One turning vector, and how many ticks it has turned:
The counts run from 0 to 611.
[ 0.22 -0.06  1.58  2.53 -0.28 -1.49 -4.68  0.47 -1.40 -0.87  1.12 -1.43
  4.16 -0.31 -3.25  2.62 -0.63  2.28 -1.64  0.28  1.26 -0.48 -1.05  1.39
  4.43 -2.23 -3.07 -2.83 -0.66  1.41  0.51 -0.67  0.83  0.90 -3.89  0.55] => 75
[ 0.97  1.32 -0.70  1.99 -1.14 -1.52  1.90 -0.75  4.54 -3.24 -0.54  3.24
 -0.44 -3.46 -2.98  2.10 -2.08 -3.51  0.32 -2.34  2.22 -0.84  2.12 -0.45
  0.18 -0.41  1.43  0.41  0.25 -0.76 -0.58 -4.48  3.22  1.18  0.37 -1.11] => 423
[-2.93 -1.65  0.52 -6.23 -0.70 -0.23  0.60  1.06  2.50 -0.36 -3.20 -0.61
  1.91 -0.78  1.42 -1.70  0.40 -0.12 -3.51  0.99 -0.45  0.41 -1.21  1.98
  2.87  2.34 -0.26  0.97  3.76  2.60 -2.80  0.52  0.14  1.31 -0.90 -2.47] => 332
[ 2.17  1.89  0.36 -1.64 -1.93 -1.79 -1.03  2.63 -3.89 -0.44  2.14 -5.28
  1.80  3.64 -2.04 -1.22  2.82  1.25  1.01 -1.04 -0.98  1.79 -0.74  0.47
 -0.51 -4.16  0.78 -0.98 -1.36  2.36  2.77  0.86 -1.26  1.73  0.33 -1.76] => 236
[ 0.22 -5.29  0.87 -0.65  3.33 -1.38  1.75  0.26 -2.18 -0.29 -2.03  0.12
  0.49 -1.71  1.59 -1.78  0.80  3.71 -0.18 -4.43  1.41  3.76 -0.58  2.14
 -1.77 -0.26 -1.96 -0.97 -1.61  1.13 -0.67  1.79  0.62 -3.03 -0.01 -2.32] => 20
[-1.90 -1.32  0.06 -0.65  1.16  0.76 -0.85 -4.02 -2.31 -3.01 -2.63  1.54
 -1.66 -2.41 -0.95  1.77 -3.03  3.26  1.06 -1.98 -0.57  3.06  2.71 -1.13
 -0.56 -0.65 -3.34  0.36  2.39 -2.00 -0.43 -3.11  0.48  2.18  2.79  1.90] => 168
[ 1.94 -1.59 -2.43  0.93  1.14  1.02  0.68 -0.46  1.43 -1.39 -1.78  1.71
  1.37 -1.06  2.09 -0.91  0.53 -1.53  0.62  1.63 -3.97  0.23 -4.52 -0.95
  0.10 -0.87  2.12  0.87 -1.15  2.12 -2.67 -0.34 -0.52 -1.48 -2.48 -6.84] => 348
[ 4.06 -2.84 -1.65  2.94  1.22  0.25  0.79 -0.54  2.27  0.67  1.37  0.25
 -1.12  0.17 -1.06 -0.19  1.53 -5.80  2.17 -3.44  2.51 -0.03 -0.16 -2.06
  3.53  1.92 -0.01  1.21 -2.16 -2.10  1.26  1.76 -0.42 -1.18  0.51  2.26] => 288
[ 0.37 -1.57  0.28 -3.64  4.12  0.72  0.66 -1.10  0.92  2.56  1.81  0.43
  1.30  1.13  0.28 -4.31  1.87  2.02 -2.49  0.64 -0.32  0.52 -1.16  0.94
  1.32  3.71 -1.28 -3.47 -0.40  0.33 -3.01 -0.15 -0.50  1.45  4.45 -0.82] => 181
[ 2.61 -1.38 -0.13  2.79  0.56  0.55 -0.61 -3.00  2.33  0.59  1.42 -0.10
  1.31 -1.33 -2.43  2.09 -1.18 -3.17  1.29 -1.26 -0.38  0.94  3.26  1.53
  6.33  0.68 -1.42  2.73  0.23  1.24  2.77  2.34 -1.14 -1.10 -1.25  2.25] => 443
[-2.27  1.24 -0.14 -0.03 -0.07  1.57  1.88 -1.71  1.97  3.53 -2.36 -0.45
  2.67  2.67  1.06 -0.79 -1.29  0.92 -3.41  2.59  2.72  0.76 -0.46  0.71
 -1.08  2.43 -1.99  1.14 -0.92 -0.36 -0.64 -2.14  4.62 -0.29 -1.09 -4.29] => 47
[ 0.93  1.56 -3.28  3.41  1.62  1.34  2.49 -1.83  0.89  0.62  0.71  3.65
  2.54  0.16 -0.63 -2.88  2.08 -1.87 -0.97  3.73  2.55 -0.32  1.79  0.27
  3.65  1.37 -0.93 -0.38 -3.66 -0.83  1.85 -2.40 -1.95 -0.28  1.17  0.69] => 572
[ 0.97 -1.27  0.07 -0.08 -0.29 -0.50  1.68  0.30  0.52 -1.77 -0.94  3.70
 -2.46 -3.23  0.80  1.72 -1.54 -0.87 -0.43 -0.13 -4.05  0.83 -2.04 -2.07
 -2.85  1.25  3.11  2.57  1.33  1.13 -3.82  0.30  0.35 -2.29 -3.49 -3.58] => 501
[-1.82 -0.23  0.98  1.47 -0.53  1.35 -1.09 -4.48  1.23  1.06 -3.05 -1.83
  0.73  0.68  1.10  2.44 -1.82  0.60 -0.72  0.56  1.63  3.42  1.24  0.54
 -2.64 -3.09 -2.72  1.03  0.71 -1.87  3.35  1.95  4.29  2.84  2.16  2.07] => 299
[ 3.55 -1.49 -0.63 -0.57  1.12 -0.17 -0.29  1.77 -4.73  1.76  1.77 -1.85
  1.25  1.43  1.21 -2.84  1.97 -0.55  3.13 -5.99  1.80  0.71  0.31 -0.19
  2.19 -1.85 -1.15 -1.71 -2.73  1.41  1.17 -1.49 -1.30 -0.87  0.69 -1.70] => 542
[ 1.39 -1.40 -1.28  2.77  3.32  1.75  0.14 -4.31 -1.31  0.01  0.28  3.01
  3.36 -1.32 -0.20  0.36  0.29  1.87 -1.51  0.44 -1.81  1.55  0.10  1.14
  3.12  1.82 -1.50  3.23  0.82  1.38 -0.55 -3.26 -4.45 -2.19  1.04 -1.72] => 189
[-2.86  1.51 -0.74  1.33 -3.30  0.64 -0.74  0.41 -2.22 -0.90  0.98  0.68
 -2.52  1.04  2.37  0.80 -1.90 -1.29 -1.30  1.90  0.52 -3.37 -1.72 -1.21
  1.14  0.42 -1.83 -2.08 -0.86 -3.63  0.07  0.85 -2.52 -0.48 -7.22 -0.24] => 225
[-0.22  0.53  0.66  0.23  1.11  1.60 -3.78  3.29  0.04  2.47 -0.20  2.65
  2.04  1.80 -0.83 -0.89 -1.40  1.56 -3.66  4.15 -0.39 -0.81 -2.14 -1.89
 -1.47  4.19 -1.16  0.77  0.71 -0.96 -1.21  1.05 -2.82  2.28 -3.73 -0.50] => 357
[ 2.59  1.83  1.48  2.19 -0.12 -0.29 -0.96  0.23 -2.34  3.47  1.88 -1.63
  1.04  0.59 -2.15  3.97 -1.39  2.79  2.28  1.34 -3.17  0.51 -0.94  1.65
  1.89 -1.29  0.41  2.15 -2.48  4.68 -1.64  1.38 -0.13  0.01 -0.62 -3.68] => 214
[ 1.81 -0.73  0.86  2.08  3.46 -3.62  0.16  0.80 -0.70 -1.45  2.32  1.26
  0.07 -2.93 -0.82 -1.98  1.21  1.97 -1.98 -3.81  3.46 -1.63  0.27  1.99
 -1.48 -2.25 -0.32 -3.81 -2.63  0.74  0.43 -1.84 -0.04 -3.28 -0.40  0.12] => 404
[ 0.20  2.28 -0.32  1.30  0.91 -0.11  1.32  0.46  3.76  1.97 -0.89 -2.01
  0.53  1.36  4.19  0.65 -0.61 -0.67 -1.08  1.53  5.84 -1.57 -0.19  3.24
 -1.40  0.07  1.68  0.89 -1.43  0.08 -0.03  1.24  4.66  0.99  3.06 -1.18] => 431
[ 0.84  0.83 -0.50 -0.61 -1.61 -2.88  2.98  2.36  3.93 -2.68  0.35  3.41
 -2.58 -3.73 -1.50  0.37 -0.54 -3.48  1.37 -0.20 -0.24 -2.00  0.43  1.26
 -2.44 -0.80  4.27  0.28 -0.56  0.35 -2.34  2.16 -0.27 -0.08 -0.58 -1.51] => 117
[ 0.57 -0.31 -1.30 -0.24 -2.97 -0.79  0.24  3.33 -2.34  1.50  2.86  1.11
 -2.96  1.60  1.65  0.09 -1.35 -1.37  2.68  0.31 -3.64  0.50 -3.16  1.13
 -2.00  0.71  2.35 -0.53 -4.02  0.09 -2.39  2.11  0.96  2.01 -1.75 -3.47] => 371
[ 2.51  1.88  0.17  1.76  2.40 -0.48  1.38 -1.13  4.94 -0.92 -0.17 -3.67
  2.37  1.36  0.38  0.89 -1.40  0.07 -0.38 -0.87  4.15 -1.14  1.53  3.39
 -1.65 -1.35  1.03  0.31 -1.07  0.11  1.98  1.87  4.57  0.34  2.84 -2.47] => 429
[-3.22  1.53 -1.17 -0.44 -3.84 -1.60  2.52  2.98 -5.00  1.32  0.98  2.27
 -0.38  1.59  0.78 -2.93  3.44  0.45  0.39  3.31  0.37  1.73 -0.29  1.75
 -1.07 -1.84  0.02 -0.68 -4.60  0.47  0.66  0.49 -2.33  0.79 -0.14  0.92] => 241
[ 2.23 -1.60 -0.03  3.51  0.53  0.30 -0.07 -2.88  1.83  1.70  1.53  1.27
  0.87 -1.18 -0.86  1.95  0.70 -4.18 -0.51 -1.01 -0.43  2.09  2.01  0.36
  6.33  1.45 -0.87  2.07  0.27  1.23  3.17  1.78 -1.10 -1.11 -1.76  3.25] => 442
[ 0.86 -0.11 -1.94  0.67  0.72 -2.12  0.37  0.31  0.84 -4.70  0.57  0.00
  0.23 -2.09  0.04 -2.82  2.57 -1.47 -0.75 -0.68  0.27 -2.84 -1.49  1.65
  1.79 -4.17  0.35 -4.45 -1.96  0.80  2.06  1.29 -3.22 -2.06 -3.38 -2.17] => 96
[ 0.61 -2.13 -1.61 -1.03  4.43 -0.55 -0.88  0.37  0.11 -6.10 -2.09 -2.12
 -1.98 -2.33 -1.46 -1.30  1.25  3.22  0.42  0.12  0.11 -0.68 -2.75 -1.36
  2.78  1.69 -0.45 -1.38  0.01  0.02 -1.81  2.22 -2.42 -1.97 -1.73 -0.65] => 481
[ 1.19  1.16  0.30  2.77  0.47  0.24  1.09 -0.20  3.22 -0.18 -2.83  6.15
  1.59 -4.67  0.38  3.17 -1.63 -2.83 -0.63  0.01  3.25 -0.74  0.23 -0.08
  2.13 -1.27  0.65 -1.99 -0.06  1.67  0.49 -0.52 -0.10  2.28 -2.09 -2.56] => 578
[-0.84  1.62  0.10 -0.33  1.46  1.52  2.03 -1.82  1.91  2.35 -2.32 -1.78
  2.68  2.99 -0.25 -1.17 -2.32  1.74 -2.83  2.15  1.49  1.61  0.27  0.04
 -1.58  1.73 -2.15  0.43 -1.52  0.22  0.14 -2.03  5.47  0.28 -0.57 -4.99] => 46
[ 1.35 -0.47 -1.13  0.00 -1.37 -0.59 -0.09  3.23 -2.46  1.05  3.83  1.39
 -2.17  1.80  0.94 -1.13 -1.14 -0.57  1.58  0.86 -4.70  1.48 -3.16  1.07
 -2.97  0.23  1.64 -2.35 -4.40 -0.65 -0.80  2.72  1.05  2.16 -1.81 -2.98] => 372
[ 1.30  4.57  1.93 -1.46  1.58 -0.53 -0.09  1.66 -2.11 -1.35 -1.04 -0.82
  2.37  0.78 -2.31 -2.05  2.74  2.48 -1.74  3.66  1.04  1.08  3.10 -3.53
 -1.91 -2.42  1.42  0.40  2.29  2.42  2.01  0.20 -1.85  1.79  1.08  2.49] => 106
[ 1.75  0.13 -1.82  3.19  1.17 -2.40  1.22  1.29  0.69 -2.08  0.67  2.35
  1.66 -1.10 -6.36 -2.24  3.34 -0.79 -0.81  0.28  2.02  2.36  1.46 -1.33
 -0.66  0.02  0.76  2.07 -3.43 -0.72  1.81 -2.90 -0.56 -1.49  0.49  2.23] => 266
[-1.35 -1.41 -0.43  2.83 -1.23 -0.63 -4.24  0.76 -3.35  1.19  2.48  0.88
  1.23  1.18  0.95 -2.34  0.77  0.42 -2.61  0.14  0.53 -1.65 -1.75 -0.06
 -1.62 -2.17 -2.80 -0.96 -1.96 -2.80  1.18 -0.39 -2.35 -3.05 -5.05  1.53] => 380
[ 2.04  2.86  0.40  1.52  0.62  1.58  1.75  0.35  1.15 -1.90  3.21 -2.44
  2.35  3.63  0.90  1.47  0.54 -0.32 -1.01  3.75  1.12  0.14  1.92 -0.46
  3.02  2.64  0.74 -0.32  0.80 -2.40 -0.88  4.35  1.35  2.58  2.01  3.30] => 589
[ 1.54  0.81 -2.32  2.89  0.96 -2.21  1.72  1.67 -0.13 -1.34  0.19  3.10
 -0.19 -0.75 -4.57 -2.43  4.28 -1.88 -1.57  0.23  3.16  2.25  0.05 -2.46
 -0.84  0.74  1.09  1.80 -3.30 -1.16  2.14 -3.43 -1.13 -1.28  0.85  2.03] => 265
[ 0.44  1.21  1.11  1.74 -4.13 -0.13 -0.33  0.75 -2.21  0.37  0.68  0.15
  0.88  1.59 -0.80  4.22  0.46 -1.81 -1.86 -1.59 -0.42  0.09 -3.48 -2.39
 -0.86  1.41  1.02  3.59  3.40 -1.58 -2.05 -0.76 -4.35 -0.01 -3.18 -2.21] => 363
[ 2.99 -0.52 -0.06  2.90 -1.51 -0.97  0.43  2.21 -3.06 -1.54  3.00 -2.26
  1.03  2.48 -2.48  3.69 -0.84  0.65  1.38 -2.72 -2.47  1.11 -1.33  0.40
  0.79  1.56  0.82  3.82 -0.36 -0.77 -0.93  2.04 -3.83 -1.44 -1.42 -2.72] => 366
[ 1.75  0.36  1.15  3.48 -1.26  0.36  0.33 -0.30 -0.78  2.83  1.23  0.84
  2.39  1.26  0.21  4.09  2.33 -1.18 -0.51 -0.49  0.67 -1.19 -5.65 -0.37
  2.53  0.49  0.41 -0.44 -0.69  0.13 -3.51  0.56 -3.59 -0.08 -0.26 -4.08] => 210
[-2.53 -1.73 -0.51 -1.15 -0.53  0.62  0.93 -4.00 -0.91 -4.12 -3.75  1.03
 -2.77 -3.08  1.41  2.50 -1.52  0.77 -0.09 -3.44  0.61  3.05 -0.72 -1.13
 -0.11 -0.88 -1.35 -0.12  3.22 -1.38 -1.12 -4.23  1.68  1.60  1.15 -0.69] => 170
[-1.19 -3.14 -1.07  0.35 -0.38 -0.40 -1.35 -3.37 -2.21 -2.62 -0.69 -0.31
  0.44 -0.96 -3.52 -0.83  0.67  2.58  1.41 -2.30 -0.71  2.70 -0.56  0.02
 -3.28 -2.69 -3.46  1.31 -1.06 -3.64 -0.84 -3.32 -0.12 -0.04  3.54  0.95] => 14
[-3.47  1.03  1.46 -0.88 -2.71 -0.68 -0.26 -0.08 -1.81  3.28  2.73  0.46
 -5.20  1.79  2.02  0.00 -4.09  0.43 -2.63 -1.57  0.24 -1.42  0.46  0.12
 -3.75  0.99 -1.59 -2.13 -0.65 -2.98 -0.14 -1.22  2.01 -0.07 -3.32  0.86] => 531
[-0.25  2.19 -3.55  2.05  0.49  1.22  2.94 -2.43  1.23  1.66  0.43  3.11
  1.23  0.75  0.66 -3.23  2.49 -3.29 -1.62  3.61  2.72 -0.51  1.27 -0.15
  3.31  1.49 -0.05  0.20 -2.77  0.12  2.34 -3.92 -1.16 -0.63  1.17 -0.41] => 571
